In the data rows, the value 128 means zero.
Here are some points:
[137 129 110 101 130 117  93 147  99 123 142 109 122 118 110  88 103 104
 115 136 123 129 119 152 108 136]
[134 135 124  99 126 110 105 117 148 101 115 153 141 133 125 133 113 140
 156 105 157 139 107 117 120 108]
[123 117 148 122 136 117 155 100 121 151  84  98 120 160 137 131 135 137
  99  94 138 137 150 126 132 116]
[151 153 138  87 171 129 139  99 122 110  88 171 120 127 116 121 141 157
 118 117 214 120 124 137  68 160]
[131 155 148 100 149 101 146 101 131 109  99 113 148 134 134 127 126 126
 149 147 144 132 121 119 127 134]
[128 119 134 136 131 106 133 112 136 113 111 169 137 121 133 141 109 128
 115 123 147 131 130 121 127 146]
[101 119  96 140  99 161 162 213  82  63 153 122 135  64 153 138 147 101
 190 173 127  78 163 149 224 153]
[125 134 152 177 137 178 172 123 198 181 150 105 115 124 124 117 157 171
 107 124  84 161 157 135 158  91]
[178 155 127 116 141 136 158 120 117 174  91 114  68 118 147 126 118 132
  89 122 151 116 127 163  88 134]
[170 155 142  54 164 157 119  66  87  76  97 184 115 145 104 136 141 117
 128 172 199 133 144 134  81 139]
[200 144 161 110 160 118 177 113  97 166  70 128  82 151 114 102 143  97
  77 108 177  83 113 154  82 148]
[126 118 124 129 132 133 140 115 151 132 134 118 130 127 119 128 119 145
 126 130 115 140 124 117 142 137]
[119 137 119 153 131  79 138 164 114 114 154 101 134 131 125  94 118  98
 125 133 109 121 139 129 123 120]
[114 140 122 137 119 129 105 125 139 137 159 117 147 130 127 134 101 111
 139 133 120 121 113 143 145 120]
[ 75  97  49 130 104 207 178 221  39   7 163 138 162  52 177 164 115  99
 217 209 142   3 216 107 254 178]
[147 157 138 127 160 119 164 125 107 147  70 125  93 142 131 118 152 123
  97 125 164 114 118 145 118 120]
[200 152 175 124 157 160 152 109  91 139   9 160  40 148  94 115 168 123
  69 120 213 101  86 153  49 117]
[105 132 139 124 120 117 140  76 144 119  87 151 113 138 126 133 165 152
 114 144 151 129 136 110  86 134]
[131 129 125 124 128 138 129 129 121 121 114 135 119 122 140 117 138 123
 132 126 142 120 135 137 128 135]
[ 79 111  76 105 101 121 141 190 107  41 133 121 125  48 175 115 104 121
 167 187 126  72 154 147 223 168]
[183 102 186 157 190 161 146  60 165 203  50 172 112 197  45 109 185 175
  97  80 168 164 148 134  70 140]
Here are 24 more points, each followed by its number:
[ 86  82  54 163 137 160 201 192 170 152 176  59 100 112 125 163 136 136
 124 108  96 144 162  99 148 125] 0
[131 140 130  94 150 134  96 119 104 101 123 113 159 122 133 135 102 147
 133 105 156 143 122 114 117 106] 1
[126 128 124 148 117 138 123 136 144 129 141 123 143 123 124 126 143 126
 138 112 118 137 127 134 130 128] 2
[113 124 128 130 102  89 125 158 128 116 202  99 135 143 161 136  83 110
 137 157  70 173  91 107 145 113] 3
[ 70 164  59 182 134 154 124 173 189 184 224 105 107 100 115 137  94  94
 122 141  30 165 132 149 228 125] 4
[103  85 125 130 115 158 127 139 155 113 155 111 149 102 137 105 102 115
 167 149  97 104 149 125 168 111] 5
[181 158 116 123 175 168 130 134 119 102  67 155  98 123 117 120 187 130
 110 135 182  80 134 145  90 142] 6
[125 140 120 125 145 141 169 119 147 142 125 123 114 141 109 124 118 121
  76 141 127 131 136 128 118 112] 7
[126 109 131 168 140 140 178 112 168 170 140  83 128 117 101 147 131 137
 121 137  88 168 146 138 152 109] 8
[ 94  32  99 138  86 184 158 254  12  30  72 102  81  45 131  99 162  63
 184 246 139  12 137 157 209 111] 9
[151 192 117 170  95 165  89 145 206 178 166 132 129 121 140 132 220 152
  75   0  74 167 128 125  31 120] 10
[109 150 134 156 159 139 150 134 149 132 124 116 104  83 143 178 141 151
 121 130 106 136 154 105 127 121] 11
[144 140 154 143 123 126 162  67 137 143 121 115 128 144 124 135 142 125
  97 118 143 149 150 114 107 124] 12
[159 125 122 125 126 146 146 118 140 133  82 149 118 116 129 132 158 146
 115 147 128 103 139 156 133 141] 13
[138 106 120  37 134  65  98 133  42  79 111 101  67 144 125  70 107  60
 126 173 140  86 118 135 155 124] 14
[122 128 174  83 138 134 104  68 139  76  44 155 151 129 117 155  80 148
 114 102 190 170  91 130  25 142] 15
[ 89 169 103 165 123 141 102 132 220 174 193 180 224 107 145 153 104 171
 161  47  85 182 155 126 132 145] 16
[124 121 120 109 114 120 135 120 124 125 134 133 132 130 132 138 130 123
 126 134 130 129 115 123 136 122] 17
[112 127 123  95 105 126  76 120 142  93 180 111 143 144 139  92 167 152
 139  91 131 129 129 207 149 167] 18
[151 126 136 158 123 129  79 132 146 178 131 146 140 162 100 129 170 150
 134  47 117 161 124 160  83 116] 19
[ 94 183 140 180 132 131  83  57 253 179 145 215 176 156 111 177 118 214
 138  50 164 200 112  99  85 104] 20
[ 79 102  76 255 133 191 242  99 222 141 109 120  76  83 201 178  86 204
  92 112  41 146 129  80 142  77] 21
[141 121 159  87 171 123 133 118  87  87  95 184 101 138 123 131 139 117
 139 136 186 125 128 146  96 137] 22
[117 124  88 161 101 121 161 154 161 158 192  93 111 122 151 155  70 164
  95 155  68 174 126  83 187  30] 23
Which of these numbered points is nearest to each point below by angle, seen from the average point of the first points? Its number follows each.
[152 143 185 141 143 152  63 115 173 208  98 148 153 164  99 120 182 161
 136  35 143 143 139 173  63 121] > 19
[118 125 127 155 116 131 117 125 159 136 138 129 145 134 125 137 159 139
 129  97 112 129 126 108 124 119] > 2
[114 110 126 216 115 138 212  56 216 146 120 157 149  99 127 191 101 179
  94 151 117 133 143 102 185 163] > 21
[111 152 130 129 118 105 153 136  99  90 129 122 124 133 121 110 112 115
 146 141 123 140 129 120 145 117] > 3
[112 135 118 159  73 133  64 113 203 144 150 108 155 128 106 157 179 166
 167  72  74 146 117 121 148 130] > 2
[146 136 128 117 133 112 137 126  95 139 114 121 103 129 123 109 137 113
  94 115 132 120 111 131  93 132] > 10
[ 80 125 155 202 139 152 158 124 163 111 177 143 145  88 158 140 166 141
 156 153 109 128 175  81 132 141] > 11
[148 154 140 120 132 118  53 108 142 123 115 135 154 168 111 115 148 136
 136 107 149 147 112 133  73 136] > 19
[  0  55  56 136   0 237 154 255   0   0 139 147  84   0 176  97 161 103
 248 255 111   0 205 134 255 103] > 9
[102 132 120 130 132 134 139 128 141 101 122 160 123 107 147 142 126 154
 132 155 144 106 139 120 133 129] > 11
[100 129  78 117  75 108 131 201 134 206 182  51 156 105 109 109 103  92
  69  84  20 116 107 155 157 121] > 4
[ 95 109 110 164 112 146 118 122 155 114 148 133 144 106 136 160 129 138
 175 142 120 143 154 109 155 129] > 5
[112 134  97 122 137 100 119 153 150 118 162  70 143 109 146 116  90 119
 120 157  86 150 102 102 160 111] > 3
[107 107 119 164 114 124 160 142 122 146 141 106 126 112 137 143 118 125
 100 131  90 142 139 121 182 135] > 4
[ 73 121  84  73  57 192 206 240  68   0 149 187  93  31 173 166 193  76
 165 216 133  11 177 149 252 176] > 9
[136 102  94  68 133 115 144 130  32 114  73 116  80 148 137  95 115  74
  98 171 172 100 135 141 108 117] > 14
[136 133 162 141 153 119 162 134 136 177 112  84 128 133 116 127 120 123
  75 146 127 163 116 108  90  94] > 7
[ 84 126 115 124 111  82 108 154 113  87 150 106 130 134 129 129 100 165
 139 139 138 156 139 108 185 149] > 3
[116 140 125  89 147 122  77 120 115  86 124 151 115 141 132 108 114 136
 139 115 149 127 106 120 118 107] > 1
[ 43 160 197 255 227 218 154  47 255 255  98 198 240 169 155 216 222 255
  62  43  99 126 207 141 180  65] > 20
[143 146 132 137 188 178 168 168 102  87  32 232  65  71 136 192 204 159
 154 134 172  25 160 118 114 176] > 6
[128 130 109  87 104 123 112 137  76 113 117 130  96 135 118  99 114  88
 104 139 139  89 111 127 130 119] > 14
[189 121 146  87 123 127 126  90 124  97  90 170 102 163  99 153 125 119
 122 181 187 158 155 157  96 125] > 22
[158 174 222 235 150 181   0  97 226 255  61 162 101 238 100 112 255 176
 117   0  68 182  50 235   0  97] > 19
[161 144 136  54 120  83  90 172  60  51 146 105  95 136 138  79 102  85
 175 133 125 118  96 138 112 132] > 14
[118 105 101 123 129 149 143 167  77  78 113 128 122  88 147 130 146 126
 159 174 141  82 160 160 167 160] > 9
[170 152 118 131 156 182 174  96  96 109  74 182 128 135 123 162 173  91
 139 113 158  71  99 127 132 134] > 6
[140 118 126 151 139 141 176 112 154 160  93 139  94 111 137 168 154 169
  88 120 135 136 127 114 139 130] > 21
[175 157 149 117 183 158 150  82  63 109 103 187  67 111 125 136 126 116
 107 157 193 107 147 151  72 144] > 22
[156 122 160 137 123 100  40  36 221 212 179 160 192 198  88 105 133 220
  88  37 184 203 106 111  43 115] > 20
[124 115 160 170 147 116 198  84 131 196  67 115 100 146 102 127 162 129
  78 115 171 136 116 120  96 157] > 12
[ 97 120 135 127 147 148 177 150 122 124 125 152 126 119 149 146 116 144
 122 159 147 116 121 137 118 107] > 21
[102 103 101 113  95 205 128 169  62   0 122 171  94  42 180 124 131  74
 181 222 166  16 165 115 215 156] > 9
[204 137 161 149 135 159  73  83 179 203 108 129 138 151  84 136 207 172
 110  20 115 151 117 172  71 132] > 19
